One turning vector, and how many ticks it has turned
The counts run from 0 to 263.
[140 102 112 144 159 129  94 113 107  83 150 147 109 121 173 151 159 104
 118 108 128 132 116 142 139 156 100 112 103  80  86 118 172 138 106 102
 132  62 165 134 129]	50
[132 126 116 141 161 141 122 114  87  51 120 109 143 124 115 134 153  74
 123 118  96 126  97 104 133 158 131 108 139  98 128 125 133 126  74 127
 106  61 131 145 161]	183
[150  89 115 105 156 116  85 109 105  66 126 112 120 136  90 134 166  84
 130 138 102 135 116 119 136 147  86 106 120  71 120 141 137 120  92 144
 108  80 113 132 147]	239
[139  90 109 136 157 104 101  97 114  54 130 125 114 134 156 164 175 118
 123 140 126 161 115 133 151 144  82  93 118  86 110 116 158 137 118 126
 132  82 105 141 157]	29
[146  88 131 177 166 143  94 105  80  76 119 144 131 130 132 149 150  91
 110 122 123 126 106 153 160 164 101 106 113  84 131 108 161 150 127 127
 146  78 141 141 155]	108
[145 109 132 147 143 154  97 111  87  63 129 144 129 122 135 122 188 119
 108 137 112 120 130 123 140 174  91 112 122  76 132 136 156 150 111 121
 110  79 168 117 171]	14
[160 111 121 150 147 139 100 110 107  65 139 117 109 156 100 133 164  91
  91 112 108 148  94 111 132 148 118 139 119 110 112 132 181 120 105 182
  91  84 126 143 145]	114
[153 113 133 149 144 104 104 116 100  87 135 110 110 146 137 144 140  70
 104 128 105 162 100 138 116 167  96 117 121 116 137 144 185 139 119 149
  97  53 129 140 128]	20
[128  92 109 170 143 113  92  98  95  87 122 124 104 135 128 153 164 120
 119 136  98 150 122 155 146 172  96 115 107  76 100 109 168 127 132 126
 127  61 132 138 137]	201
[143  87 119 124 172 123  97 107 105  55 131 136 136 126 100 143 158  70
 110 124 108 148  97 129 134 144 130 112 126  79 119 121 150 101  84 159
  97  88 133 137 150]	33
[150 129 114 166 160 138 133 103 107  61 144  99 118 132 148 148 154  72
 105 105 113 130 108 107 120 155 114 109 131 134 120 123 183 121  78 137
 129  64 126 150 145]	79
[132  95 129 152 160 138 103 112  96  70 127 136 137 112 148 151 182  77
 111 114 127 121 107 122 172 156  94  99 124 101 117 137 143 169 125 130
 135  65 153 138 124]	131
[125 105  98 137 149 131  99  97 109  59 149 145 118 108 112 119 193  97
 114 122  85 126 111 126 119 155 125 100 131  90 107 135 158 130 102 149
  91  73 158 105 118]	127
[134 110 105 129 135 123 100 107 103  82 128 130 108 124 144 158 185 121
 124 143 100 142 128 134 157 167 109  94 114  87  72 103 154 105 111 103
 131  68 130 157 145]	178
[136  92 117 149 165 150  93 105 121  49 139 151 118 124 126 147 195 116
 104 112 135 127 110 120 158 141 125 113 116  84  83  99 172 116  98 140
 123 107 148 133 150]	233
[164 107 127 136 154 152 106  99  86  92 144 132 133 118 136 115 170  87
 107 122 103  99 139 138 114 171  92 116 111  74 107 130 168 112  89 132
 130  84 167 136 151]	163
[151 115 138 129 168 148 114 102  97  77 136 125 142 107 132 132 152  60
 105 124 111 110 122 124 110 154 112 102 119  90 136 126 159 107  61 131
 121  80 141 137 162]	161
[165 110 116 126 137 131  96 116  80  76 118 127 114 152 138 157 146 102
 119 130 114 149 108 134 150 169 107 119 107  87 104 106 144 109 100 117
 120  69 118 171 168]	87
[126 106 132 157 160 152 105 104 115  57 122 131 134 129 107 141 213 117
  95 137 115 118 119 100 172 146 107  99 134 106 105 120 160 138 111 155
 124  93 140 133 160]	210
[145 101 130 126 143 147  87 117 104  80 128 132 122 140 104 129 202 110
 115 126 116 115 122 106 163 153  83 120 125  78  98 144 147 158 122 140
 116  80 160 134 136]	38
[126 101 131 174 163 132 103 107 127  63 145 139 118 122 154 166 183 115
  94 118 135 141 108 124 163 152 111 117 117 106  94  98 194 141 118 131
 132  82 153 138 141]	26
[131 104 129 145 148 117 108 111 101  69 105 116 135 132 138 165 181  95
 107 145 105 142 119 122 184 156  97  90 128 109 107 114 151 137 132 130
 141  68 117 174 152]	5
[134 111 118 159 156 147 113 100 116  42 124 125 139 129 114 135 215 123
  94 131 105 118 126  96 150 146 107 108 142 108 105 126 164 128 106 156
 118  98 135 136 159]	209
[130 107 127 172 164 140 103 109 130  66 150 137 109 126 138 149 187 118
  91 114 129 130  99 121 150 148 119 117 121 113  89 105 199 138 113 149
 120  86 154 129 131]	25
[137 109  92 128 131 129  93 107 101  75 125 126  96 129 128 155 181 113
 134 133  95 147 125 131 154 155 116  94 117  87  78 107 138 117 103 105
 133  64 118 155 145]	179
[149 111 150 111 155 117 102 129 120  85 135 111 117 131 141 145 163  71
 117 143 126 139 114 102 150 156  76 106 116 114 134 155 171 160  96 131
 107  55 121 141 149]	42
[154 113 130 122 157 120 101 101 127  89 156 123 100 118 128 122 183  84
 106 144 103 129 128 119 102 155  99 103 118 111 120 146 196 119  83 144
 104  80 128 113 145]	45
[152 134 123 165 143 149 101 107 111  71 153 120  85 135 113 130 166 108
 110 126 114 138 105 115 119 159 116 111 116 115 130 118 194 129  76 136
  95  74 123 113 160]	195
[156 106 103 139 164 126 101 108 111  67 130  81 114 156  95 150 162  92
 135 110 116 126 111 101 147 141  96 119 120  93 105 133 156 130  78 152
 131  79  97 157 151]	262
[142 113 139 128 153 133  93 124 125  97 151 120  84 125 131 147 180  87
 127 128 134 127 114 107 162 152  86  94 108 109 101 130 177 165  97 111
 124  55 124 128 133]	248
[144  97 109 154 163 134 108  87 118  80 156 131 104 114 128 127 168  87
 112 117 100 115 127 145 102 147 116 106 115  89  97 116 182  99  72 139
 125  89 142 119 129]	254
[126 125 132 162 167 131 118 101 139  85 145  90 108 126 109 140 171 103
 102 135 102 118 127 113 129 154 105 124 118 109  97 107 210 108  76 146
 109  83 124 135 152]	173
[153 113 133 120 171 146 116 107 110  73 139 122 128 108 124 133 150  62
 116 126 115 117 110 117 120 144 116  85 117  93 133 122 162 114  59 126
 116  82 127 133 163]	160
[162 105 132 106 136 120  86 109  92  77 126 143 107 135 131 134 176  84
 111 158 103 156 121 131 135 159  87  86 112  95 138 143 146 134 110 132
 106  75 113 137 170]	215
[145 104 126 173 158 151 104  85 108  85 134 119 118 130 124 142 187 108
 100 129 112 107 138 135 142 156 104 104 111  95  97  91 180 104  92 140
 151 104 128 143 169]	83
